128 stands for zero in the data rows.
Here are some rows, each followed by its group. Groups can overlap.
[109 105 150 115 130 122 114 152 106 109  97 103 100 164 100 141 110 107 103 112 150 143 145 145 159 102 145 152 109 154 116 110 125 125 134 121 106 124 107 103 157 139 118 135 123 128 127 106] 1
[159 137 124 173 101 133 117  83  92 180 157 166 157  87 150  76 169 146 170 113  96  85  76  81  86 180  73 110 160  87  88 142 141 153  92 148 173 154 173 167  99  96 163 130  97 145 159 133] 2
[163 117  98 184  74 128  89  77 108 163 147 197 114  77 135  86 180 121 183 110  94  71  65  49 137 193  96 121 168  73  68 133 165 170 139 156 164 179 186 193  86  68 181 102  56 171 160 126] 3
[117 131  92 134 122 154 164 132 100 130 163 104 152 125 123 126 118 135 133 124 114 103 114 128 164 130 104  83 115 121 126 179 125 124  79 110 104 122 137 149 106  98 141  98 152 127 170 135] 4
[163 111 103 188  73 132  95  73 104 170 149 194 118  78 137  84 179 129 158 107  91  69  68  53 124 196  91 123 171  72  66 107 165 171 136 159 167 183 186 197  83 125 181 100  63 167 165 127] 3
[150 134  77 168 102  98 121 106  98 175 153 165 168 115 162 159 183 185 171 117  78 112 127 151 106 167  80 111 182  82 102 173 117 148 118 110 118 109 156 156  86  98 159 114 159 115 126 119] 5
[134 132 169  91 147 135 129 176 147 108 105  85  71 158 114 132  84 125  98 130 164 127 165 166 116  91 151 116  90 167 156 110 132 118  71 130 145 114  91 100 173 170 102 138 164 115 114 124] 1
[127 125 134 127 137 129 106 136 141 133 130 129 112 134 115 125 133 107 119 139 139 150 132 108 121 122 128 146 121 142 131 112 143 136 139 132 127 179 129 121 129 130 118 121 114 105 109 121] 5
[102 103 147 118 121 121 111 151 151 107  94 107 109 162 102 144 117 100 105 111 147 136 138 132 166 106 141 147 114 146 105 113 118 128 137 123  96 128 115 109 151 134 122 133 114 139 135 108] 1
[130 137 136 101 156 135 142 151 136 118 103 106 110 149 110 148 101 106  96 130 169 168 159 151 132 103 157 137 100 173 157 117 129 108 182 118 126 102 103 110  92 110  89 152 116  95 100 145] 6
[117 138 155  97 162  91 121 174 180  78  98 103 100 164 138 136 105 118  83 146 157 149 151 142 142 103 155 176 142 176 175  98 114 106 153 117 124  91  95  94 143 174  80 117 122  82  89 149] 7
[133 139 126 135 118 135 136 112 114 152 152 138 129 115 147 115 134 131 139 136 115 117  98 112 124 152 113 116 132 109 106 120 138 133  86 133 137 140 153 138 126 107 143 135 114 129 152 124] 2
[104 133  97 118  97 116 137 121 146 121 154 154 155 114 156 121 132 120 137 103  99 115 116 119 133 147 120 133 142 137 120 142  74 121 150 128 113 138 126 139 103 140 136 138 119 148 132 109] 3
[121 139 148 105 171 129 121 125 173 102 107 110 102 163 111 140 101  98 138  95 175 156 157 149 113 108 142  89 100 172 124  99 150 113 131 127 140  97  94  96 148 159 136 133 120 127 110 147] 6
[112 131  92 132 125 146 143 133 112 121 152 113 152 105 123 132 121 110 121 131 125 107 115 113 159 128 117  92 109 127 130 180 128 126  95 109  98 120 140 143 105  98 140 100 133 122 151 133] 4
[109 113 114 171  85  94 100  96  92 185 156 176 144 104 139 132 179 145 169 124  98  91 111  96  92 145  77 118 166  85  88 145 149 159 111 151 121 127 167 171  89 101 167 109 110 138 140 129] 5
[165 124 112 167  82 129 111  90 136 124 151 173 144  88 141 101 159 132 172 106  95  83  93  76 110 181 126 138 152  91  81 141 139 154 137 153 140 188 170 170 111  86 163 116  78 153 140 133] 3
[115  98 157 128 114 125 119 147 141 121  95 104 102 155 106 147 115 132 124  96 136 122 143 148 151 110 162 136 129 139 153 141 106 127 121 131 109 132 114 118 159 134 125 139 139 140 137  94] 1
[119 132  63 165 106  79 115 111 109 158 154 175 182 127 161 182 197 161 152 127  78 124 134 156 136 161  90 122 189  87 115 160 101 143 139 135  83 101 157 144  73  94 164 104 145 117 110 167] 5
[132 132 160  85 174 105 144 143 167 102 101 109 146 168 105 146  85 111  89 140 180 176 180 169 120  93 173 153  92 188 177 112 132 107 171 145 145  87  85  91 134 158  67 149 152  70  99 135] 6
[126 143 145 114 142 145 128 155 157  98 115 118 112 144 165 148 121 159 103 141 126 137 128 136 131 129 137 168 103 152 148 116 116 107 142 134 125 113 114 114 135 156 106 109 126  97 109 123] 7
[122 116 121 165  87 107 105 100  99 185 152 164 128 103 140 131 165 163 171 125 100  92 113  96  86 146  80 118 160  89  92 149 146 155 112 147 132 122 161 168 102 108 157 117 128 132 141 123] 5
[123 152 126 125 126 146 119 138 145 114 113 139 116 116 163 166 149 189 118 141  96 115 113 130 142 148 121 145 116 133 129 123 116 105 145 137 121 134 130 130 127 135 126  99 101 110 128 128] 7
[123  88 156  92 179 168 132 179 183  95 114  88  78 170  99 109 157 108  88 147 111 164 167 175 120  91 166 147  80 135 184 108 140 104 124 107 147  75  82  84 130 186  75 136 172  85 100 106] 4
[151 139 132 148 113 141 126  99 103 164 159 137 170 100 153  98 140 155 163 119 107 105  96 103  96 161  96 114 150 102 101 143 139 143  82 140 139 144 155 156 122 106 145 137 121 128 158 124] 2
[117 126 106 120 101 115 140 117 142 125 146 138 142 108 152 118 127 131 144 105 101 115 121 123 129 151 116 130 145 131 118 148  90 122 152 131 120 137 128 138 107 139 133 137 123 141 128 114] 3
[118 129 108 137 104 109 119 110 131 132 144 147 147 102 143 121 138 114 142 124 107 109 112 104 137 156 112 124 139 123 108 136 110 128 148 130 121 141 144 146 147 120 142 130  88 154 138 150] 3
[137 122 114 107 117 108 145 101 107 121 135 121 137 142 145 106 100 130 122 155 101 151 148 148 151 117 154 103 126 120 111 118 111 115 138 115 110 140 150 119 156  94 135 157 130 122 143 155] 2
[121 126 141 134 161 146 146 151 144 101 127 100 111 143 124 122  89 114 105 145 155 138 158 157 136 103 144 127  94 166 162 142 123 113 129 120 132  87 102 108 159 142  99  85 162 175 121 122] 4
[166 118 109 193  62  61  97  67  89 181 146 198 113  71 134  75 183 133 168 118  87  59  72  50 108 203  76 123 177  68  62 113 171 171 128 166  92 172 189 198  82 108 184 108  63 165 164 132] 3
[136 143 165 106 158 150 147 158 160 108 107  93  85 158 128 126 100 118 105 154 165 148 156 144 133  93 148 162 103 167 167 105 142  84 132 122 147  88  95  91 160 128  90 138 187  92  94 108] 8
[118 128 175  88 174 129 122 177 194 147 103  83  70 176 126 177  85 121  85 142 171 164  84 155 127  94 170 170  99 138 183  96 117 108 152 110 143  78  79  85 165 197  64 130 163  61  84 138] 7
[133 129 126 116 127 124 151 111 115 134 146 122 120 136 142 119 118 135 128 144 109 141 139 139 129 141 141 114 118 121 112 111 125 122 138 126 130 142 149 126 142 109 132 148 128 123 149 140] 2
[140 138 150 127 134 147 149 136 130 156 127 117 112 130 133 115 110 130 130 141 145 125 142 136 116 115 129 148 125 143 140 124 135 126  95 134 156 116 122 117 152 139 116 134 200 115 125 120] 8
[115 129 167  91 160 136 121 175 150 101 102  75  72 163  99 156  84  97  88 127 161 168 166 163 130  84 170 154  84 153 157 100 125 111 149 113 135 146  86  85 170 172 109 138 157 154 100 110] 1
[141 133 135 123 125 137 147 112 108 148 150 119 114 129 155 111 121 148 142 125 113 122 105 134 118 143 123 116 126 115 109 127 127 129  76 128 142 137 145 127 136 116 131 147 141 122 150 130] 2
[176 112 117 185  70  62 107  71  95 181 145 188 104  71 141  77 173 157 172 105  84  62  76  69 103 199  85 125 172  73  61 123 164 171 122 165 185 177 181 197  89 121 174 106  90 158 174 131] 3
[150 128 103 153 104 115 118  96 114 151 147 160 150  96 137 115 155 112 153 121  94 101  94  85 126 168 106 161 144 106  96 137 121 143 150 140 131 142 160 158 122 102 155 115  82 155 115 141] 3
[112 128 168  86 174 119 109 177 193 154  96  90  82 179 125 187  93 102  76 143 170 162 164 142 139  97 170 174 104 130 182  80 124 107 160 112 131  81  84  85 157 187  71 123 140  67  79 142] 7
[171 123 103 184  74 137 102  81 113 163 153 183 102  79 142  84 174 136 187 104  93  73  74  65 133 193 103 121 167  75  69 147 158 167 133 154 147 181 181 192  88  77 173 109  71 168 161 128] 3
[122 122 169  94 156 144 131 171 147 109 106  76  68 159 100 125  82 105  94 121 159 163 170 171 125  83 166 154  85 150 152 112 126 114 146 116 143 151  85  85 173 173 114 139 167 158 103 109] 1
[140 136 164 104 149 142 118 151  93 119 158 101  93 150 116 120 108 125 114 139 146 163 159 132 109 107 146 114 179 161 145 123 145 126 138 133 143 142 108 105 158 156  93 123 143  80 116 110] 5
[126 135 162  96 164 104 126 179 182  82 102  93  89 169 139 142  96 127  87 142 160 153 161 148 134  97 155 172 136 181 176 106 109 105 149 116 138  87  87  92 157 182  73 117 146  68  91 143] 7
[111 118 145 115 169 146 134 161 164  93 113 109 109 156 111 118 124 108  93 155 164 150 161 160 143  95 147 141  87 176 174 115 132 108 141 113 125  82  92  95 157 157  87  98 160 141 109 118] 4
[144 129 129 113 121 122 154 106 114 126 144 111 124 140 144 105  96 150 130 142 104 148 152 159 136 116 147 108 118 122 110 129 109 119 134 120 131 143 139 120 161 108 129 157 147 112 152 145] 2
[104 123 136 125 160 134 131 156 156  93 113 104 120 149 118 124  93  86  90 154 162 145 147 146 144 100 147 138  87 170 169 110 131 111 141 114 117  86 105 102 150 145  98  90 135 167 103 128] 4
[118 133 151  90 180 119 113 123 184  94  96 110 122 175 106 149  92  91 136 146 183 172 166 151 116  93 163 157  87 183 180  96 145 108 130 125 138  92  83  87 143 161 128 133 127 148  99 134] 6
[159 121 103 174  78 125 102  86 128 134 147 184 146  85 141 105 169 120 171 110  95  81  83  61 106 184 116 137 153  84  80 138 160 163 135 147 137 188 179 180  93  77 170 114  61 160 145 131] 3
[120 126 163  94 180 137 118 171 129 132 114  80 153 174 124 149  96 107  90 148 168 161 157 154 120  93 159 149 100 152 122 102 133 113 148 116 148  87  85  90 162 186  66 136 156  63  87 136] 7
[114 133 149  94 178 116 115 124 181  89 100 111 121 174 104 152  97  83 146 146 185 169 163 145 118  94 163 153  90 183 179  86 145 108 135 122 132  89  86  90 140 160 127 137 121 147  93 133] 6
[112 121 154  96 153 133 116 165 140 100 101  90  90 156  96 133  96  84  85 138 162 154 160 152 141  88 168 157  87 138 146  97 132 117 149 119 123 159  95  89 158 158  97 133 135 194 104 112] 1
[ 92  88 133 158  81 109 103 130 120 136  92 133 138 136 101 157 143  85 135  95 116 107 108 132 198 127 160 108 156 110 136 133 101 144 113 141  84 164 139 135 134 104 158 151 103 187 156  93] 1
[175 120 112 182  76 144 109  81 113 162 153 180 129  80 146  82 169 147 189 100  92  75  81  72 135 190 106 124 164  77  72 157 161 167 128 155 151 184 176 190  95  80 167 111  83 160 164 122] 3
[158 154 125 147  90 157 139 127 139 124 115 126 183  82 170 183 178 151 150 122 100  77 101 161 179 115  88 127 120 113 105 164  78 188 120 145 117 182 129 158 108 129 134 105 112 132 143 136] 7
[ 94  84 136 158  75 110 109 127 119 141  92 131 137 135 107 155 137  98 141  88 111 100 107 138 196 126 160 106 160 107 132 142 100 144 109 140  87 170 139 139 139 101 156 156 111 188 159  90] 1
[154 148  59 111 103 123 196  79 142  79  96 160 166  99 107 193 155 169 150  77 130 160 148 160 147 148 159  79 198 130 105 169 103 116 145  99  78 159 149 117 105 100 145 161  89 157 149  80] 6
[ 87 150  56 177  70 110 137  98  52 107 184 168 178  68  99  96  98 171 183 156 102 146  93 113 169 116 115  80 200 111  82 193  99 104 131 121  79 204 138 117 139  84 162  86 139 207 142 166] 8
[117  93 151  96 181 163 133 175 181  95 113  93  83 170  98 110 153 104  87 148 120 162 165 165 123  90 163 150  80 137 182 109 142 102 128 106 139  72  86  85 130 180  77 137 161  87  98 108] 4
[171 125 118 163  86 135 122  92 144 116 156 161 134  92 140 104 154 147 174 107  94  89  98  91 108 176 136 140 146  93  83 157 130 148 137 152 150 190 161 168 129  98 153 121  99 146 142 129] 3
[133 129 160  86 182 126 131 164 180  98  97  98 122 171 110 149  86 111  87 151 181 173 182 169 108  91 174 163  90 187 180 102 133 104 115 127 148  86  79  84 156 169 131 141 151 152 111 131] 6
[165 130 123 177  98 134 117  77  90 192 155 159 148  78 140  74 171 152 177 107  91  77  74  80  81 183  73 107 159  83  83 147 153 162  88 155 175 157 176 173 100  91 167 126  97 147 159 127] 2
[159 115 107  99 104  92 167  78  88 123 138 108 155 135 158  97  98 164 137 160  76 157 164 172 157 122 167  83 138 103  89 139  96 113  99 109 102 164 160 118 175  75 140 174 158 121 175 167] 2
[103 130 162  84 174 128 108 174 112 133 102  90 188 178 112 168  97  88  77 148 172 159  88 142 137  96 167 163  96 145 109  80 125 109 156 113 131  75  87  86 157 185  70 132 137  65  74 136] 7
[ 59 133  79 102 120 128 155 111 146  97 118 176 182  93 179 130 145 107 139  80  84 125 112 109 161 155 127 122 175 131 117 169  68 109 139 113  81 184 130 141  87 132 146 138 106 176 150  99] 3
[116  92 148  96 178 158 128 176 182  95 109  97  90 170  95 110 154  94  85 147 120 163 157 157 131  94 162 150  83 137 181 100 142 104 136 113 133  73  89  87 127 174  81 133 147  93  97 112] 4
[144 136 123 160 109 132 123  92 101 170 156 154 166  99 150  92 156 137 160 125 106  98  85  86  97 170  90 111 155  97  97 134 142 152  92 140 134 145 167 164 106  98 157 137  92 137 148 130] 2
[143 154 110 151  98 145 119 130 140 116 101 143 181  95 195 179 181 114 133 129 112  85  97 137 174 119 103 131 118 115 109 146  98 180 131 147 114 169 139 152  98 122 142  98  88 135 137 138] 7
[140 126 119 113 118 118 147 106 115 123 142 115 132 139 142 107 100 138 125 149 104 150 151 152 144 114 151 106 122 121 110 125 109 116 138 121 121 140 144 119 157 102 134 155 134 117 147 148] 2
[110 113 113 163  92  99  96 105 105 173 149 179 146 106 130 133 172 126 153 132 103  97 102  82  99 150  85 120 154  93  98 123 145 155 127 105 116 123 164 165  94 104 163 113 100 140 128 130] 5
[116 105 159 110 135 128 123 154 109 108  99  94  96 167 105 133 100 114 105 116 151 146 152 154 157 100 150 155 108 157 119 116 122 123 131 125 114 123 101 101 166 146 110 138 134 123 129 105] 1
[145 155 114 147  97 148 125 130 140 117 105 139 182  90 161 180 181 121 136 125 109  84  96 139 178 117  98 131 119 113 107 149  92 186 129 148 118 175 137 155 101 123 141  98  96 132 139 138] 7
[123 112 167 100 146 138 127 158 122 108 101  84  80 143 107 133  92 121 103 116 153 149 159 162 142  95 159 157  93 123 130 115 121 123 125 123 126 187  94  94 167 152 101 136 159 106 127 105] 1
[128 123 125 147 114 123 107 114 116 166 140 154 129 114 138 126 150 129 148 129 114 109 118  92 108 140 100 127 138 114 115 119 141 152 131 113 125 123 145 150 108 122 143 121 110 120 127 125] 5
[119 133 161  88 149 129 124 176 156  98 110  91  80 162 109 146  90 100  86 134 167 168 164 154 125  87 156 122  82 168 160  95 135 115 153 120 134 114  92  96 166 168 104 137 139 125 105 127] 1
[ 93  89 132 152  86 110 105 132 122 129  94 133 139 137  98 157 141 117 130  98 119 108 111 130 193 123 162 114 153 114 138 133 104 140 121 138  86 158 136 132 133 105 154 148  97 183 146  93] 1
[ 52 131  70 102 117 122 155 108 149  95 113 184 188  89 183 134 146 107 138  78  81 124 114 103 168 157 121 117 179 127 117 171  62 112 140 116  72 186 132 143  81 131 150 137 106 187 148  95] 3
[109 130  89 132 122 145 151 131 109 125 158 113 155 101 121 131 121 111 124 133 123 108 112 115 164 128 115  90 111 125 129 188 126 128  97 106  97 122 141 144 100  97 140 100 133 127 160 137] 4
[127 133  83 180  81 126 130  84  66 150 173 168 166  73 102  83 127 226 164 141  98 123  88  97 134 140  88  90 182 100  88 163 135 127 127 142 169 182 157 143 122  79 162 171 198 183 154 154] 8
[145 135 135 128 123 141 148 114 113 150 153 122 111 127 152 111 120 154 145 123 112 119 108 135 115 144 123 119 127 114 109 133 130 130  77 132 145 138 144 129 138 117 130 150 146 121 154 127] 2
[141 137  99 106 133 131 159 120  97  90 106 142 146 124 102 158 111 121 123 115 153 154 146 140 119 133 128  99 128 145 128 135 127 125 166 111  94 131 133 150 119 126 125 145  89 132 117 101] 6
[118 121 161  95 158 137 123 165 142 104 104  84  79 156  96 131  92  91  89 132 161 157 163 156 138  88 166 155  84 142 149 103 127 117 150 117 135 157  90  88 164 162 123 139 151 178 106 112] 1
[123 125 170  92 157 143 127 172 150 104 103  75  73 160 102 159  80 105  91 124 162 164 170 169 125  83 164 155  84 153 155 108 127 117 143 118 146 148  84  86 170 174 110 142 170 153 102 110] 1
[137 138 112 164 108 133 122 101  82  85 150 150 148  89 113  89 144 158 149 135 117 112 101  91 117 126  99 117 152 111 118 138 138 153 131 138 153 153 156 147 127 106 149 131 141 165 144 149] 8
[119 127  87 134 114 158 167 131  82 131 177 101 162 126 125 125 115 152 142 123 105  95 113 135 168 129  94  74 111 118 123 127 123 119  65 143  99 121 136 158 103  93 143  90 162 128 179 128] 4
[137 134 159  96 179 136 127 129 176 103 101  99  93 167 112 142  90 123 149  88 178 164 170 163 104  99 152  82  93 176 119 111 146 105 127 122 145  88  83  90 161 169 135 143 147 125 112 142] 6
[118 113 116 168  91  99 101  98  91 187 153 171 133 105 140 127 173 155 172 121  95  89 114 103  87 143  77 122 163  86  87 150 146 157 107 150 129 123 163 168  95 107 162 110 123 133 141 124] 5
[100 151  55 179  75 111 132  91  56 118 179 176 174  67 102  97 118 152 182 151 101 136  81  94 158 129 100  81 184 105  80 176 113 110 133 128 159 195 149 129 125  78 166  89 113 201 140 162] 8
[122 142 156 110 145 139 134 149 157 110 115 110 105 150 122 127 111  99 101 154 162 139 142 130 139 103 145 164 107 157 157  95 145  86 131 122 137  91 110 102 143 105 107 134 161 110 104 122] 8
[108  86 145  98 183 159 122 180 184  87 106  99  89 169  97 115 105  91  75 148 175 164 164 165 131  87 158 151  77 118 185  99 141 103 116  98 132  75  84  81 164 176  78 113 147  98  95 111] 4
[ 70 129  84 103 122 133 157 113 146  99 118 170 172  95 177 129 142 116 140  83  84 126 116 115 155 152 124 124 168 131 119 172  67 112 141 116  89 175 126 140  92 135 142 137 115 172 153 100] 3
Group 3 spreads out most along one direction. Which 3 other groups' directions of most spread are closest to that one, closest first?
2 5 7
Which 2 groups are nearest to each row below, nearest first, going by the distance to the centre of the group?
[113 134 157  83 153 126 120 181 157  90 108  87  77 165 103 151  85  93  81 132 168 163 159 150 128  85 169 161  83 168 163  95 132 114 155 121 130 111  91  95 163 168 104 137 135 127 103 128] -> 1 6
[147 137 112 169  97 138 126  90  73 151 162 151 156  86 110  89 135 184 165 128 111 108  98  93 114 123  91 110 160 104  96 149 132 154 126 136 167 167 157 145 130  97 152 155 162 167 161 151] -> 8 2
[109  82 142 166  71 109 114 120 100 152  93 125 134 134 124 156 132 115 157  75 103  90 112 146 199 126 160  95 166 100 129 160  93 147  97 143  89 178 138 144 144  98 160 164 126 199 165  84] -> 2 3
[139 126 138 133 131 133 118 131 134 149 138 127 106 124 123 123 132 138 141 129 126 152 133 115 108 127 113 135 130 132 122 129 135 141 121 127 139 111 131 134 128 133 121 128 139 108 124 123] -> 2 5
[131 134  86 171  88 125 117  84  65 150 164 170 168  77  98  92 139 187 157 136 101 112  87  85 132 146  86  98 170  99  92 143 138 129 131 138 154 173 165 150 116  79 165 154 158 187 153 156] -> 8 3
[ 99 128  47 132 103 156 172 131  58 125 191 107 200 119 119 130 122 136 136 127  92  89 104 126 197 127  83  63 102 113 127 120 122 119  46 145  61 132 149 165  78  76 165  67 155 138 185 139] -> 2 8
Which 3 other groups have their centres nearest to the centre of group 8, nearest first?
2 5 4
Which 2 groups are nearest to each row below, nearest first, going by the distance to the group's nearest row?
[126 149 146 118 142 140 135 144 144 136 121 115 110 141 124 124 117 105 110 152 155 130 137 127 125 108 136 159 115 151 151 101 147  89 115 130 140 101 116 110 140  95 110 130 167 114 116 125] -> 8 7
[105  78 152 102 182 160 132 174 179  88 106  96  87 166 102 115 108  94  79 155 171 167 165 165 133  85 161 148  77  94 182 102 140 107  96  92 136  74  83  86 164 172  75 108 157 106 102 112] -> 4 1
[ 91 132 109 101 129 139 155 120 148 109 118 155 156 105 175 117 129 138 145  85  79 119 125 133 141 147 126 129 161 135 117 175  76 115 139 123 105 158 118 134 109 147 131 139 135 155 150  99] -> 3 7
[ 85 131  77 107 131 133 141 119 147 108 114 157 158 110 171 121 133 116 136  92  89 116 122 123 143 148 125 130 157 136 120 152  86 115 144 122 101 155 125 135 101 144 137 137 117 153 134 109] -> 3 7
[137 127 130 118 124 126 156 111 118 133 148 115 116 137 141 115 113 146 131 138 108 141 145 146 126 125 139 119 116 122 113 123 120 120 136 127 135 141 144 125 148 112 127 151 142 116 150 139] -> 2 8
[129 130 136 120 134 129 104 135 145 128 127 129 114 136 112 124 135  99 115 143 140 156 130 109 127 119 132 147 122 145 133 110 143 134 140 131 125 173 128 120 131 130 116 119 114 102 104 121] -> 5 1
[133 146 164 104 157 146 140 158 162 107 106  91  95 159 125 126 103 107  99 159 165 152 157 139 135  92 151 162  99 170 167  96  83  86 137 123 146  83  95  90 154 129  91 136 176  93  94 115] -> 8 4
[131 133 142 118 136 135 107 142 149 125 126 119 114 140 113 118 127 106 113 141 141 156 138 121 119 114 139 149 119 150 137 114 149 130 143 132 129 158 123 115 142 138 110 120 120  94 106 117] -> 5 7
Which 3 other groups have their centres nearest to the centre of group 3, nearest first?
5 2 8
Which 3 groups are nearest to each row below, nearest first, going by the average distance to the group's rows?
[125  91 155  95 180 168 135 179 183  95 112  88  80 170 101 109 151 109  89 144 112 165 169 171 117  91 166 147  78 136 182 114 140 105 125 105 144  73  83  83 134 184  71 134 170  82 101 102] -> 4 1 6
[144 144 153 122 137 149 151 138 132 151 125 113 109 131 135 114 109 132 130 137 144 125 141 139 117 111 135 151 122 145 143 124 134 125  97 135 158 112 118 118 155 141 111 131 198 114 122 124] -> 1 4 2
[138 138 131 131 121 140 142 114 113 151 150 132 121 120 148 114 132 144 142 130 112 116 104 121 118 149 117 121 130 113 107 125 135 133  79 130 143 135 149 134 129 115 137 141 131 123 154 130] -> 2 5 3
Which 3 other groups have their centres nearest to the centre of group 2, nearest first?
8 5 3
Which 3 groups are nearest to each row below, nearest first, going by the distance to the group's nearest row?
[161 119 109 193  64  62  99  63  91 182 142 202 114  71 132  79 187 126 165 120  88  62  66  42 112 203  74 125 175  69  61 108 168 120 133 167  93 175 192 200  76 104 186 103  54 170 158 135] -> 3 2 5
[141 150 133 136 119 157 131 136 141 120 106 130 109 110 174 171 147 119 136 130  82 108 117 153 142 155 115 139 113 129 121 148 105 162 130 138 133 146 125 134 127 139 123 106 119 106 134 126] -> 7 3 2
[109 134 154 102 143 134 118 165 144 100 109 102  93 151 110 133 101 115  92 132 162 127 142 130 125 102 144 125  93 158 150  92 144 123  93 131 120 114 107 109 144 152 119 161 125 129 106 132] -> 1 8 6
[148 138 101 106 132 135 168 117  90  93 108 142 142 119 106 158 105 141 129 108 150 154 148 148 145 136 124  96 131 144 125 147 117 124 160 111  99 135 131 153 123 126 123 146  95 130 126  99] -> 6 2 3
[142 126 161 116 141 140 132 152 130 123 121 108  90 136 121 121 102 173 117 124 149 124 136 132  98 116 135 122 103 147 139 128 150 125  98 136 152 123 109 118 140 150 116 145 145 118 126 121] -> 8 1 7
[121 124 152 107 176 149 137 166 167  94 112  98  98 159 110 118 109 116  92 150 168 155 165 168 134  91 154 141  79 181 177 117 133 108 146 123 132  75  85  90 163 169  78  99 165 123 106 114] -> 4 1 8
[141 147 148 118 139 162 139 148 147 109 119 112 103 134 157 154 124 195 122 137 112 128 131 155 122 134 129 157 108 147 138 136 112 105 134 135 142 126 111 120 144 157 104 117 145  91 128 124] -> 7 8 2
Which 3 other groups have their centres nearest to the centre of group 5, nearest first?
2 3 8
Group 5 spreads out most along one direction. Which 3 other groups' directions of most spread are closest to that one, closest first?
1 7 4
Which 3 groups are nearest to each row below, nearest first, going by the distance to the centre of the group?
[ 78 130  81 111 131 106 134 125 149 109 155 164 162 113 157 129 137  98 128 102  97 115 108 111 150 148 124 135 155 136 120 133  72 120 155 123  96 148 130 138  93 135 141 132 101 157 122 112] -> 3 5 8
[118 126 109 120 102 119 142 117 143 126 148 135 145 109 154 119 127 132 143 107 101 115 120 127 130 149 117 131 148 133 118 150  80 121 146 128 123 139 125 138 114 144 133 140 132 139 132 113] -> 2 8 5
[138 138 181  89 171 151 136 165 149  94 102  80  83 169 113 124  86 113  92 152 171 159 171 157 130 137 169 161  93 135 180 100  98  85 144 117 149  77  81  80 175 158  73 137 187  82  81 119] -> 6 4 7
[116 123 123 142 122 121 102 119 126 159 135 154 132 117 128 131 153 109 136 132 121 159 118  85 117 138 105 132 132 118 116 110 146 146 130 120 117 119 145 146 104 116 143 118 100 126 118 127] -> 5 2 8
[ 98 127  58 135 108 151 160 128  68 125 183 113 192 121 120 125 125 127 132 127  98  92 103 117 194 130  89  69 106 113 126 111 132 123  59 144  69 122 148 165  85  79 159  74 144 140 174 145] -> 2 8 5
[124 131 157 109 142 139 127 156 137 111 114 100  90 142 117 126 103 164 104 127 157 128 144 134 110 108 139 127  99 153 143 114 146 120  97 139 137 118 105 113 144 151 117 154 130 125 120 129] -> 1 4 6
Which 2 groups are nearest to each row below, nearest first, going by the average distance to the group's rows?
[121  89 154  96 179 168 128 180 183  91 114  89  81 170  96 109 159  99  85 146 112 161 170 173 124  90 163 150  76 132 187 106 139 104 123 101 141  74  82  84 126 183  77 129 166  86  95 107] -> 4 1
[130 137 154  99 146 137 103 155 102 107 155 109 100 153 112 122 126 108 100 145 152 167 157 124 115 102 152 128 172 164 150 193 145 127 150 136 129 136 108 101 150 154  93 115 118  85 109 114] -> 1 6
[120  97 155 133 111 127 119 145 138 125 100 103 101 153 108 145 114 142 128  93 133 121 140 154 153 113 157 132 131 136 151 143 100 123 118 132 112 133 114 120 158 134 128 143 144 143 142  91] -> 1 4
